In the data rows, the value 50 means zero.
Every row has a hidden score. How much higher is the second row's score than the first row's in each pair? 10 means about the same, 20 much higher and 0 much lower. The score is a weighted sum of the row's numbers plus the product of two more (or one squared), each taken from its middle value.
tensor([42, 43, 84, 46, 44, 76, 40, 42, 81, 45, 44, 49, 44, 43, 78, 43])
tensor([43, 45, 42, 53, 44, 42, 59, 47, 43, 46, 43, 41, 53, 42, 41, 86]) -> 12
tensor([44, 67, 42, 45, 43, 48, 50, 55, 44, 50, 44, 41, 46, 41, 43, 44])
tensor([42, 46, 58, 45, 44, 84, 43, 44, 57, 46, 43, 42, 44, 42, 47, 43]) -> 12
tensor([97, 42, 42, 47, 82, 42, 41, 41, 44, 44, 97, 74, 44, 54, 44, 43])
tensor([42, 42, 42, 69, 42, 42, 48, 42, 43, 46, 43, 41, 55, 41, 43, 70]) -> 9
tensor([43, 42, 94, 46, 44, 76, 42, 41, 93, 45, 43, 45, 43, 42, 89, 42])
tensor([45, 61, 48, 46, 44, 49, 57, 68, 45, 46, 46, 45, 44, 91, 45, 45]) -> 8
tensor([81, 42, 42, 46, 99, 42, 41, 41, 44, 46, 80, 62, 45, 42, 44, 45])
tensor([43, 43, 42, 46, 44, 42, 41, 40, 43, 77, 43, 43, 48, 41, 42, 43]) -> 8
tensor([61, 41, 53, 46, 69, 45, 42, 41, 49, 45, 62, 82, 45, 43, 68, 43])
tensor([44, 44, 42, 47, 45, 43, 51, 46, 44, 45, 44, 42, 46, 56, 43, 54]) -> 6
tensor([43, 43, 93, 47, 44, 91, 42, 42, 99, 45, 44, 43, 45, 41, 76, 42])
tensor([42, 42, 84, 47, 44, 99, 40, 41, 91, 46, 43, 42, 44, 43, 62, 44]) -> 7
tensor([43, 42, 42, 47, 44, 43, 42, 42, 43, 64, 43, 43, 53, 41, 42, 45])
tensor([43, 44, 70, 45, 44, 82, 43, 43, 65, 45, 42, 43, 44, 43, 54, 43]) -> 8
tensor([42, 59, 55, 46, 44, 60, 46, 57, 50, 44, 42, 43, 45, 57, 48, 44])
tensor([43, 61, 43, 47, 42, 45, 51, 55, 45, 54, 43, 41, 47, 40, 43, 43]) -> 11
tensor([71, 42, 46, 46, 66, 44, 41, 41, 45, 45, 72, 99, 44, 56, 55, 44])
tensor([43, 42, 42, 54, 44, 43, 53, 44, 44, 45, 42, 42, 49, 42, 43, 78]) -> 8
tensor([54, 43, 42, 46, 48, 43, 46, 44, 44, 45, 53, 44, 45, 71, 43, 45])
tensor([48, 42, 71, 46, 48, 54, 43, 41, 66, 45, 47, 70, 45, 45, 87, 43]) -> 13
tensor([43, 43, 77, 46, 44, 87, 43, 42, 73, 46, 43, 43, 44, 43, 61, 43])
tensor([43, 42, 91, 46, 44, 86, 41, 41, 89, 45, 44, 42, 44, 42, 68, 44]) -> 13
tensor([43, 43, 42, 79, 44, 41, 45, 42, 44, 44, 43, 42, 52, 41, 42, 63])
tensor([42, 79, 42, 47, 43, 42, 71, 76, 44, 51, 43, 42, 54, 42, 42, 47]) -> 8
tensor([90, 42, 42, 47, 98, 42, 41, 41, 43, 45, 90, 69, 44, 42, 44, 42])
tensor([42, 43, 91, 46, 43, 86, 41, 41, 90, 45, 43, 44, 44, 42, 67, 44]) -> 8
tensor([43, 42, 42, 51, 44, 43, 42, 42, 44, 48, 43, 42, 48, 41, 42, 44])
tensor([43, 41, 41, 86, 43, 42, 43, 41, 43, 45, 43, 42, 48, 41, 43, 56]) -> 16
tensor([44, 44, 43, 52, 44, 42, 48, 43, 42, 55, 43, 41, 76, 41, 43, 56])
tensor([43, 42, 41, 46, 44, 43, 42, 41, 43, 77, 43, 41, 47, 42, 42, 44]) -> 10
tensor([42, 43, 42, 46, 43, 42, 42, 42, 43, 97, 43, 42, 49, 41, 42, 43])
tensor([80, 43, 42, 45, 69, 42, 42, 42, 44, 45, 79, 66, 44, 64, 43, 43]) -> 5
tensor([42, 46, 42, 53, 44, 42, 58, 49, 44, 47, 42, 41, 78, 42, 43, 80])
tensor([43, 93, 42, 45, 44, 43, 85, 89, 43, 47, 42, 42, 57, 44, 43, 50]) -> 8
tensor([43, 42, 43, 64, 44, 43, 42, 41, 44, 46, 43, 42, 58, 41, 43, 54])
tensor([44, 72, 42, 47, 43, 43, 69, 72, 43, 55, 43, 42, 57, 41, 42, 46]) -> 12
tensor([53, 48, 52, 47, 47, 51, 45, 50, 48, 45, 53, 57, 45, 71, 50, 44])
tensor([43, 42, 42, 74, 44, 42, 43, 40, 44, 45, 44, 42, 49, 41, 43, 50]) -> 10
tensor([42, 84, 42, 47, 43, 41, 85, 86, 44, 49, 43, 42, 68, 43, 43, 55])
tensor([73, 43, 43, 46, 62, 42, 43, 43, 43, 45, 72, 59, 43, 75, 43, 44]) -> 6
tensor([42, 51, 42, 49, 44, 42, 72, 57, 44, 46, 43, 42, 77, 43, 43, 99])
tensor([43, 72, 42, 47, 44, 42, 82, 78, 45, 52, 42, 41, 92, 41, 43, 74]) -> 9
tensor([43, 62, 42, 47, 43, 41, 89, 69, 43, 45, 43, 41, 55, 47, 43, 89])
tensor([42, 60, 42, 47, 44, 42, 62, 62, 43, 66, 43, 41, 90, 41, 42, 56]) -> 10
tensor([74, 42, 47, 46, 63, 44, 42, 41, 45, 46, 73, 87, 45, 62, 48, 44])
tensor([59, 42, 53, 47, 60, 47, 42, 42, 49, 44, 60, 91, 44, 51, 66, 44]) -> 9
tensor([60, 44, 42, 46, 55, 42, 45, 43, 42, 45, 61, 49, 45, 75, 43, 44])
tensor([81, 43, 42, 46, 70, 43, 42, 42, 44, 45, 80, 66, 45, 64, 43, 44]) -> 12
tensor([46, 42, 77, 47, 47, 58, 41, 41, 72, 45, 46, 60, 46, 42, 97, 42])
tensor([43, 44, 42, 47, 44, 41, 53, 44, 43, 45, 44, 42, 45, 50, 42, 60]) -> 8
tensor([75, 43, 43, 46, 65, 44, 42, 43, 43, 45, 75, 72, 44, 69, 43, 43])
tensor([44, 43, 42, 46, 44, 42, 51, 44, 44, 45, 44, 41, 44, 56, 43, 54]) -> 8
tensor([42, 43, 42, 47, 44, 42, 52, 44, 43, 45, 43, 42, 46, 47, 43, 67])
tensor([43, 69, 42, 47, 43, 42, 90, 76, 42, 48, 42, 42, 88, 43, 42, 86]) -> 18
tensor([43, 42, 42, 45, 44, 42, 42, 42, 45, 64, 43, 42, 45, 41, 42, 44])
tensor([43, 99, 43, 47, 44, 47, 66, 89, 44, 46, 43, 42, 47, 46, 43, 45]) -> 10
tensor([42, 75, 46, 46, 44, 54, 51, 66, 45, 46, 44, 42, 45, 45, 44, 44])
tensor([43, 49, 42, 46, 44, 44, 48, 49, 43, 80, 44, 42, 59, 41, 42, 44]) -> 13
tensor([43, 42, 42, 59, 44, 43, 42, 40, 44, 47, 42, 42, 47, 40, 43, 44])
tensor([45, 42, 85, 46, 45, 64, 42, 42, 81, 45, 45, 52, 45, 41, 99, 42]) -> 13
tensor([43, 42, 42, 56, 43, 42, 43, 41, 45, 52, 43, 42, 53, 40, 43, 47])
tensor([43, 43, 41, 59, 44, 42, 44, 42, 44, 52, 42, 42, 60, 41, 42, 51]) -> 11
tensor([70, 42, 47, 46, 67, 44, 41, 42, 45, 45, 71, 99, 43, 56, 55, 43])
tensor([42, 54, 53, 46, 43, 69, 43, 49, 49, 45, 42, 42, 45, 42, 45, 43]) -> 7
tensor([44, 86, 43, 46, 44, 43, 99, 94, 43, 45, 43, 41, 48, 57, 42, 62])
tensor([43, 41, 42, 53, 43, 42, 42, 41, 43, 50, 42, 41, 49, 42, 42, 46]) -> 6
tensor([43, 42, 96, 46, 44, 76, 42, 41, 93, 46, 42, 46, 45, 42, 88, 44])
tensor([43, 42, 89, 46, 44, 70, 41, 40, 88, 46, 43, 46, 45, 42, 86, 43]) -> 8
tensor([42, 61, 42, 45, 44, 45, 52, 55, 44, 54, 43, 41, 47, 42, 43, 44])
tensor([42, 47, 41, 51, 43, 41, 60, 50, 44, 50, 42, 42, 85, 41, 43, 76]) -> 15
tensor([42, 68, 43, 47, 44, 44, 58, 61, 42, 52, 43, 41, 48, 42, 43, 43])
tensor([44, 43, 79, 46, 44, 87, 41, 41, 75, 45, 42, 43, 44, 43, 61, 43]) -> 8
tensor([43, 43, 42, 60, 44, 42, 54, 45, 43, 45, 43, 41, 55, 42, 43, 81])
tensor([43, 41, 41, 99, 44, 42, 42, 41, 43, 45, 42, 42, 45, 41, 43, 46]) -> 18
tensor([42, 45, 69, 46, 45, 83, 42, 43, 65, 45, 44, 42, 44, 43, 55, 43])
tensor([43, 46, 41, 46, 43, 43, 45, 45, 44, 86, 43, 42, 63, 41, 42, 44]) -> 15
tensor([43, 94, 44, 45, 44, 45, 74, 99, 44, 45, 42, 42, 45, 59, 43, 46])
tensor([43, 42, 41, 59, 44, 42, 49, 42, 44, 46, 43, 42, 49, 42, 41, 71]) -> 9
tensor([43, 42, 42, 48, 43, 42, 43, 39, 44, 54, 43, 42, 45, 41, 42, 44])
tensor([43, 45, 42, 49, 44, 42, 57, 46, 44, 44, 42, 42, 47, 46, 43, 78]) -> 13
tensor([85, 42, 43, 47, 99, 41, 41, 41, 44, 46, 85, 64, 45, 42, 44, 43])
tensor([43, 42, 42, 60, 43, 42, 42, 41, 44, 49, 43, 42, 52, 41, 43, 47]) -> 5
tensor([44, 49, 60, 46, 44, 64, 42, 49, 54, 45, 43, 45, 45, 53, 52, 44])
tensor([43, 47, 43, 50, 44, 41, 54, 49, 43, 55, 42, 41, 90, 41, 42, 64]) -> 15
tensor([43, 43, 42, 47, 44, 42, 42, 41, 43, 67, 43, 42, 45, 41, 44, 43])
tensor([46, 42, 70, 46, 50, 52, 42, 40, 65, 44, 47, 62, 45, 43, 89, 44]) -> 11
tensor([83, 41, 43, 46, 90, 42, 42, 40, 43, 45, 84, 85, 45, 47, 50, 43])
tensor([43, 59, 55, 46, 44, 61, 45, 57, 51, 45, 44, 43, 45, 57, 48, 44]) -> 5
tensor([43, 43, 68, 45, 45, 62, 42, 43, 61, 45, 43, 54, 45, 48, 68, 43])
tensor([43, 43, 42, 45, 43, 42, 44, 41, 44, 76, 42, 42, 55, 41, 43, 44]) -> 13
tensor([43, 42, 42, 47, 43, 42, 42, 41, 44, 57, 43, 42, 46, 41, 42, 43])
tensor([43, 86, 46, 46, 43, 51, 57, 79, 45, 45, 42, 42, 45, 49, 43, 44]) -> 10
tensor([43, 42, 42, 46, 43, 43, 41, 41, 44, 72, 43, 42, 45, 42, 42, 41])
tensor([43, 45, 41, 46, 43, 42, 45, 44, 42, 82, 43, 41, 64, 41, 43, 45]) -> 13
tensor([48, 53, 50, 46, 45, 50, 48, 57, 47, 45, 48, 50, 44, 81, 47, 45])
tensor([43, 61, 42, 45, 43, 43, 56, 58, 44, 61, 42, 42, 50, 41, 41, 45]) -> 11
tensor([73, 43, 42, 47, 67, 42, 43, 42, 44, 45, 73, 57, 45, 68, 43, 43])
tensor([42, 48, 61, 46, 43, 77, 41, 46, 56, 44, 44, 42, 44, 43, 48, 44]) -> 10
tensor([42, 43, 41, 46, 43, 44, 42, 42, 43, 99, 43, 42, 53, 42, 43, 43])
tensor([43, 87, 45, 46, 43, 50, 58, 81, 46, 46, 44, 42, 45, 49, 43, 43]) -> 4
tensor([45, 42, 78, 46, 47, 59, 42, 41, 75, 44, 45, 56, 44, 42, 97, 43])
tensor([42, 50, 60, 46, 43, 64, 42, 48, 54, 46, 43, 44, 45, 54, 52, 43]) -> 8
tensor([73, 42, 45, 46, 64, 43, 43, 42, 45, 45, 74, 87, 44, 61, 48, 43])
tensor([92, 43, 42, 47, 85, 42, 43, 41, 43, 45, 91, 65, 44, 53, 43, 43]) -> 10
tensor([43, 55, 42, 47, 43, 42, 51, 53, 43, 69, 43, 42, 54, 40, 43, 44])
tensor([58, 45, 54, 45, 52, 50, 42, 45, 49, 45, 56, 73, 44, 61, 56, 43]) -> 9
tensor([45, 43, 76, 46, 47, 58, 41, 40, 73, 46, 46, 62, 45, 42, 97, 42])
tensor([79, 41, 43, 47, 70, 43, 41, 41, 44, 44, 79, 85, 44, 62, 44, 43]) -> 11
tensor([43, 52, 42, 47, 44, 43, 53, 53, 43, 66, 44, 42, 82, 41, 42, 51])
tensor([43, 44, 65, 46, 43, 94, 42, 42, 62, 45, 43, 42, 44, 41, 50, 43]) -> 8
tensor([43, 42, 94, 46, 44, 76, 41, 41, 92, 45, 43, 45, 44, 41, 89, 43])
tensor([51, 43, 59, 45, 52, 50, 41, 41, 54, 46, 51, 80, 46, 48, 72, 44]) -> 9
tensor([48, 53, 49, 46, 47, 50, 49, 57, 47, 46, 48, 49, 44, 80, 47, 44])
tensor([44, 58, 43, 49, 43, 42, 68, 62, 43, 54, 43, 42, 99, 42, 42, 74]) -> 17
tensor([57, 44, 42, 46, 52, 42, 46, 46, 44, 45, 57, 48, 45, 83, 42, 45])
tensor([47, 43, 42, 45, 46, 42, 49, 44, 44, 45, 47, 42, 45, 64, 42, 49]) -> 9
tensor([67, 42, 48, 46, 74, 43, 41, 41, 46, 45, 68, 85, 44, 45, 61, 43])
tensor([43, 69, 50, 46, 42, 59, 48, 64, 46, 46, 43, 41, 45, 48, 43, 43]) -> 6
tensor([71, 42, 47, 46, 67, 44, 41, 42, 46, 44, 71, 99, 44, 56, 54, 43])
tensor([57, 43, 54, 46, 51, 51, 43, 44, 50, 45, 58, 74, 45, 60, 56, 43]) -> 7
tensor([42, 59, 55, 47, 44, 61, 45, 57, 50, 45, 42, 44, 44, 57, 48, 43])
tensor([43, 59, 45, 47, 43, 58, 47, 51, 44, 48, 43, 42, 44, 41, 42, 43]) -> 12
tensor([43, 61, 46, 46, 44, 58, 47, 51, 46, 48, 43, 42, 45, 41, 44, 43])
tensor([42, 51, 42, 49, 44, 42, 73, 57, 43, 46, 42, 42, 77, 42, 43, 99]) -> 17
tensor([44, 43, 42, 61, 44, 42, 54, 45, 44, 46, 42, 41, 55, 42, 42, 81])
tensor([49, 42, 63, 47, 54, 48, 42, 41, 58, 44, 50, 70, 44, 42, 82, 44]) -> 10
tensor([49, 41, 63, 46, 54, 47, 41, 41, 58, 46, 50, 68, 44, 42, 82, 44])
tensor([44, 44, 42, 46, 44, 43, 55, 47, 44, 45, 43, 41, 46, 60, 43, 57]) -> 7
tensor([82, 42, 42, 46, 98, 43, 41, 41, 44, 45, 81, 67, 45, 42, 46, 43])
tensor([42, 41, 42, 51, 43, 42, 42, 41, 44, 50, 43, 42, 47, 41, 43, 45]) -> 5
tensor([42, 48, 43, 52, 44, 41, 67, 53, 44, 46, 43, 41, 67, 43, 42, 98])
tensor([44, 83, 42, 46, 43, 43, 85, 86, 43, 50, 42, 42, 67, 42, 42, 57]) -> 8
tensor([43, 42, 43, 46, 43, 43, 42, 42, 43, 71, 43, 42, 50, 41, 42, 44])
tensor([99, 42, 42, 45, 94, 43, 40, 41, 43, 45, 99, 73, 45, 45, 44, 43]) -> 12
tensor([44, 49, 41, 47, 42, 42, 73, 56, 43, 45, 43, 42, 54, 46, 43, 91])
tensor([43, 73, 44, 47, 44, 47, 71, 81, 45, 46, 44, 43, 44, 79, 45, 47]) -> 6
tensor([86, 42, 42, 46, 99, 42, 43, 40, 44, 45, 86, 63, 45, 43, 43, 44])
tensor([44, 67, 42, 46, 43, 42, 88, 76, 43, 46, 42, 41, 46, 63, 43, 70]) -> 9
tensor([43, 52, 42, 46, 43, 42, 54, 54, 43, 67, 44, 42, 81, 41, 42, 52])
tensor([42, 42, 91, 46, 43, 86, 41, 42, 88, 44, 43, 44, 44, 43, 68, 43]) -> 7
tensor([43, 57, 43, 47, 44, 43, 82, 65, 44, 46, 43, 41, 70, 44, 43, 99])
tensor([97, 43, 43, 46, 82, 43, 42, 41, 43, 44, 97, 74, 45, 55, 44, 43]) -> 4
tensor([42, 44, 42, 46, 43, 43, 43, 42, 43, 99, 43, 42, 52, 41, 42, 43])
tensor([44, 52, 54, 47, 44, 55, 45, 56, 51, 45, 44, 48, 45, 68, 50, 43]) -> 4
tensor([42, 44, 78, 46, 44, 87, 42, 42, 76, 46, 43, 44, 45, 43, 62, 43])
tensor([43, 48, 60, 47, 44, 76, 42, 46, 57, 46, 43, 42, 45, 44, 49, 43]) -> 11
tensor([44, 45, 43, 47, 45, 42, 59, 47, 44, 44, 44, 40, 46, 51, 43, 66])
tensor([42, 47, 41, 47, 43, 44, 48, 47, 43, 77, 43, 42, 67, 40, 42, 45]) -> 14
tensor([57, 43, 54, 47, 52, 51, 42, 45, 50, 46, 57, 74, 45, 61, 55, 44])
tensor([49, 42, 65, 47, 54, 49, 42, 41, 60, 44, 50, 70, 44, 44, 83, 44]) -> 10
tensor([43, 42, 43, 46, 44, 42, 42, 41, 44, 71, 42, 42, 45, 42, 43, 43])
tensor([43, 64, 43, 47, 43, 43, 92, 73, 44, 45, 42, 41, 49, 50, 43, 76]) -> 13
tensor([44, 60, 50, 46, 43, 54, 49, 67, 46, 45, 44, 45, 44, 72, 46, 43])
tensor([44, 60, 41, 45, 44, 43, 55, 58, 44, 61, 43, 42, 50, 42, 43, 44]) -> 11
tensor([43, 42, 93, 46, 42, 89, 41, 41, 99, 45, 42, 44, 44, 41, 75, 44])
tensor([43, 42, 42, 99, 44, 42, 41, 40, 44, 45, 43, 42, 44, 41, 43, 46]) -> 17
tensor([43, 43, 77, 46, 44, 99, 42, 41, 79, 44, 42, 42, 44, 42, 58, 44])
tensor([57, 49, 42, 46, 50, 43, 50, 54, 44, 45, 56, 53, 46, 98, 43, 45]) -> 12
tensor([43, 42, 42, 77, 42, 42, 42, 40, 43, 45, 43, 41, 47, 41, 42, 47])
tensor([44, 85, 43, 45, 43, 43, 92, 93, 43, 47, 42, 41, 74, 45, 42, 64]) -> 14
tensor([90, 41, 43, 46, 98, 41, 42, 41, 44, 46, 89, 70, 45, 43, 44, 42])
tensor([43, 68, 50, 47, 43, 59, 47, 64, 47, 45, 43, 42, 45, 49, 44, 44]) -> 5
tensor([52, 52, 43, 46, 46, 43, 56, 58, 43, 45, 50, 47, 45, 92, 43, 45])
tensor([43, 43, 42, 47, 44, 42, 41, 40, 44, 67, 43, 41, 46, 41, 43, 44]) -> 11
tensor([42, 42, 43, 46, 44, 43, 42, 41, 43, 64, 43, 41, 45, 41, 42, 43])
tensor([60, 47, 45, 46, 53, 45, 48, 51, 44, 45, 59, 59, 45, 95, 44, 44]) -> 11
tensor([46, 44, 60, 47, 46, 57, 42, 44, 54, 44, 46, 61, 45, 53, 62, 42])
tensor([43, 43, 41, 46, 42, 42, 42, 41, 44, 80, 43, 42, 45, 40, 42, 43]) -> 13
tensor([42, 44, 64, 46, 44, 95, 42, 42, 63, 45, 43, 44, 44, 42, 49, 42])
tensor([43, 42, 89, 45, 44, 70, 41, 41, 88, 45, 42, 46, 44, 42, 85, 43]) -> 10
tensor([43, 43, 92, 46, 44, 89, 41, 41, 99, 46, 42, 44, 45, 41, 76, 43])
tensor([43, 49, 42, 46, 44, 42, 46, 46, 43, 90, 43, 42, 50, 40, 43, 44]) -> 13
tensor([81, 42, 42, 47, 70, 42, 43, 42, 44, 45, 80, 67, 45, 65, 43, 43])
tensor([44, 42, 91, 46, 45, 76, 41, 41, 97, 45, 43, 43, 44, 41, 85, 44]) -> 12
tensor([43, 76, 48, 46, 44, 54, 52, 74, 47, 46, 43, 43, 44, 54, 44, 44])
tensor([43, 41, 42, 84, 43, 43, 45, 41, 44, 45, 43, 41, 49, 42, 43, 61]) -> 14
tensor([43, 41, 43, 55, 43, 42, 42, 42, 43, 52, 43, 41, 54, 42, 43, 46])
tensor([44, 42, 85, 46, 44, 65, 41, 40, 81, 46, 43, 52, 44, 41, 99, 44]) -> 12
tensor([76, 41, 44, 46, 87, 43, 41, 40, 44, 45, 76, 81, 44, 44, 52, 43])
tensor([66, 45, 42, 46, 57, 44, 44, 46, 43, 45, 66, 60, 45, 86, 43, 44]) -> 7
tensor([73, 42, 42, 46, 65, 42, 42, 42, 43, 45, 74, 56, 44, 68, 44, 44])
tensor([71, 44, 43, 46, 63, 43, 43, 43, 43, 46, 72, 60, 45, 75, 42, 44]) -> 10
tensor([43, 42, 42, 60, 43, 42, 41, 40, 44, 46, 43, 42, 48, 41, 43, 46])
tensor([59, 43, 53, 45, 59, 47, 42, 42, 50, 44, 59, 90, 44, 52, 66, 43]) -> 13
tensor([60, 42, 57, 46, 66, 45, 42, 41, 53, 45, 60, 84, 47, 45, 74, 42])
tensor([43, 46, 42, 47, 44, 42, 60, 46, 42, 45, 43, 41, 45, 50, 43, 67]) -> 8
tensor([75, 42, 43, 46, 63, 43, 42, 43, 44, 45, 75, 72, 45, 69, 43, 44])
tensor([43, 93, 41, 46, 43, 43, 85, 90, 44, 48, 43, 41, 56, 45, 43, 50]) -> 11
tensor([50, 52, 42, 45, 47, 44, 55, 58, 43, 45, 51, 47, 44, 93, 43, 47])
tensor([43, 42, 88, 46, 45, 72, 41, 40, 85, 45, 44, 54, 44, 44, 93, 43]) -> 12
tensor([47, 42, 71, 46, 47, 53, 41, 42, 65, 46, 48, 71, 45, 45, 88, 43])
tensor([43, 86, 42, 47, 43, 44, 92, 93, 43, 47, 42, 43, 74, 45, 43, 64]) -> 13
tensor([43, 43, 42, 62, 43, 42, 42, 41, 44, 47, 43, 42, 48, 41, 43, 45])
tensor([43, 43, 42, 46, 43, 43, 42, 42, 44, 85, 43, 42, 49, 41, 43, 44]) -> 15
tensor([43, 43, 76, 46, 44, 99, 41, 42, 79, 45, 44, 43, 46, 42, 57, 43])
tensor([43, 77, 42, 47, 44, 41, 99, 85, 44, 45, 43, 42, 66, 48, 42, 76]) -> 17
